128 stands for zero in the data rows.
Some points:
[172 120 129 136 139 110 123 118 137 146]
[ 57 183 163 101 119 176 169 146 144  61]
[161 144  96 147 140 128 100 104 134 131]
[100 132 127 108 147 128 118 137 139 108]
[162 105 109 169 132 112 111 117 101 160]
[ 75 159 150  86 143 167 138 181 147  74]
[155  95 102 150 138 110  97 134  96 148]
[167 102 130 138 131 113 117 135 116 154]
[ 88 174 116 106 130 155 158 130 148  92]
[155 114 108 152 132  97 105 106 132 156]
[ 73 173 157  95 119 152 153 156 158  89]
[160  98  97 158 122 115 116 104 106 148]
[145  99 117 144 141 115 109 124 122 148]
[128 126 143 127 119 130 141 125 125 143]
[139  96 125 125 129 116 104  99 124 146]
[131 105 111 118 132 139 123 121 158 111]
[163 122 101 140 125 111 107  97 111 154]
[ 64 172 165 109 111 163 165 147 156  87]
[171 110 107 144 138 110 103 101 122 145]
[163  97 113 140 128 104 121 119 126 147]
[177 104 109 153 129 100  98 129  99 170]
[138 117 113 147 127 121 121 125 131 135]
[170 110 102 148 128 114 102 102 106 164]
[144  98 118 144 129 105 128 108 127 143]
[ 91 157 146 113 130 136 140 166 135 106]
[141 118 135 136 123 112 125 123  90 150]
[151 101 132 137 124 103 117 117 133 167]
[125 123 129 124 118 117 126 126 130 132]
[ 54 186 182 100 124 173 165 178 165  65]
[139  94 137 127 129 107 124 109 122 143]
[ 74 187 157 103 143 174 170 179 171  53]
[103 130 120 120 138 146 132 143 104  90]
[160  95 147 125 120 108 130 122 107 168]
[ 83 164 168  84 118 141 149 158 133  87]
[153  99  97 162 127 130 124 139 111 142]
[158 106 118 148 121 106 123 101 127 148]
[135 125 125 128 139 114 115 131 124 154]
[136 127 116 136 128 118 108 105 143 137]
[124 132 152 105 109 141 152 134 122 115]
[158  91 108 145 128 110 131 106 122 155]
[ 78 203 204  87 118 148 154 116 163  62]
[ 73 184 130 114 124 156 177 149 153  88]
[165 128  79 148 146 100  93 115 112 167]
[158  91 119 134 133 100 114 127 113 154]
[ 51 181 160  95 120 191 181 145 143  80]
[ 47 184 155  93 115 170 166 179 165  54]
[153  85 106 131 139 109 106 109 117 171]
[156  66 106 135 127 120  86 116 116 152]
[169 106 102 153 134 113  95 114 150 164]
[160  86  89 145 131 107  95 129 130 149]
[155 117 119 144 135 128 118 108  95 152]
[ 65 130 161  89 125 131 153 193 145  96]
[165  87  88 135 129 115  99 112 123 143]
[164 102 101 156 129 124 110  96 131 149]
[108 138 146 116 115 162 142 150 116 110]
[158 100 109 143 132 111 102 113 140 157]
[137 131 152 128  91 135 165 112 123 138]
[171 115 112 144 139 105 112 109 115 155]
[103 145 150 115 130 147 138 117 155 112]
[133 141 151 127  98 120 145 118 114 135]
[ 91 172 145 117 123 144 143 133 148  89]
[ 82 185 173 103 118 149 181 170 120 105]
[157  96  87 160 130 104 111 121 121 165]
[146 116  95 145 138 123 107 124 124 136]
[106 150 158 113 122 148 161 131 126 107]
[164 108 116 138 128 103 101 111 112 162]
[168 115 122 148 122 114 106 121 108 160]
[156 101  90 157 148 127  93 109  85 153]
[100 145 114 115 138 132 127 120 136 105]
[158 121  99 137 135 132 109 111 111 150]
[ 50 179 187 105 125 156 173 155 151  89]
[157 138 102 142 135  95 124 123 113 169]
[ 63 167 165  98 124 157 167 142 148  74]
[ 61 167 202  84 127 168 160 172 145  47]
These points spread out most along one direction. Where along it does each point below lie, from 0 to 9? The average falls between 4 and 5, and the first point above lies past it.
[158 106 118 148 121 106 123 101 127 148] >> 6
[128 126 143 127 119 130 141 125 125 143] >> 4
[163 122 101 140 125 111 107  97 111 154] >> 6
[ 57 183 163 101 119 176 169 146 144  61] >> 1
[ 91 172 145 117 123 144 143 133 148  89] >> 3
[103 130 120 120 138 146 132 143 104  90] >> 4
[157  96  87 160 130 104 111 121 121 165] >> 6
[133 141 151 127  98 120 145 118 114 135] >> 4
[172 120 129 136 139 110 123 118 137 146] >> 5
[139  96 125 125 129 116 104  99 124 146] >> 5
[100 132 127 108 147 128 118 137 139 108] >> 4
[163  97 113 140 128 104 121 119 126 147] >> 6
[155 117 119 144 135 128 118 108  95 152] >> 6
[136 127 116 136 128 118 108 105 143 137] >> 5
[158 100 109 143 132 111 102 113 140 157] >> 6
[156 101  90 157 148 127  93 109  85 153] >> 6
[ 54 186 182 100 124 173 165 178 165  65] >> 1
[169 106 102 153 134 113  95 114 150 164] >> 6
[151 101 132 137 124 103 117 117 133 167] >> 6
[ 64 172 165 109 111 163 165 147 156  87] >> 2
[144  98 118 144 129 105 128 108 127 143] >> 5
[137 131 152 128  91 135 165 112 123 138] >> 4
[164 102 101 156 129 124 110  96 131 149] >> 6
[ 91 157 146 113 130 136 140 166 135 106] >> 3
[155  95 102 150 138 110  97 134  96 148] >> 6
[100 145 114 115 138 132 127 120 136 105] >> 4
[ 63 167 165  98 124 157 167 142 148  74] >> 2
[160  95 147 125 120 108 130 122 107 168] >> 6
[156  66 106 135 127 120  86 116 116 152] >> 6
[168 115 122 148 122 114 106 121 108 160] >> 6
[138 117 113 147 127 121 121 125 131 135] >> 5
[158  91 119 134 133 100 114 127 113 154] >> 6
[ 50 179 187 105 125 156 173 155 151  89] >> 2
[106 150 158 113 122 148 161 131 126 107] >> 3
[157 138 102 142 135  95 124 123 113 169] >> 6
[155 114 108 152 132  97 105 106 132 156] >> 6
[108 138 146 116 115 162 142 150 116 110] >> 3
[ 47 184 155  93 115 170 166 179 165  54] >> 1
[167 102 130 138 131 113 117 135 116 154] >> 6
[ 75 159 150  86 143 167 138 181 147  74] >> 2
[ 73 184 130 114 124 156 177 149 153  88] >> 2
[177 104 109 153 129 100  98 129  99 170] >> 6
[165  87  88 135 129 115  99 112 123 143] >> 6
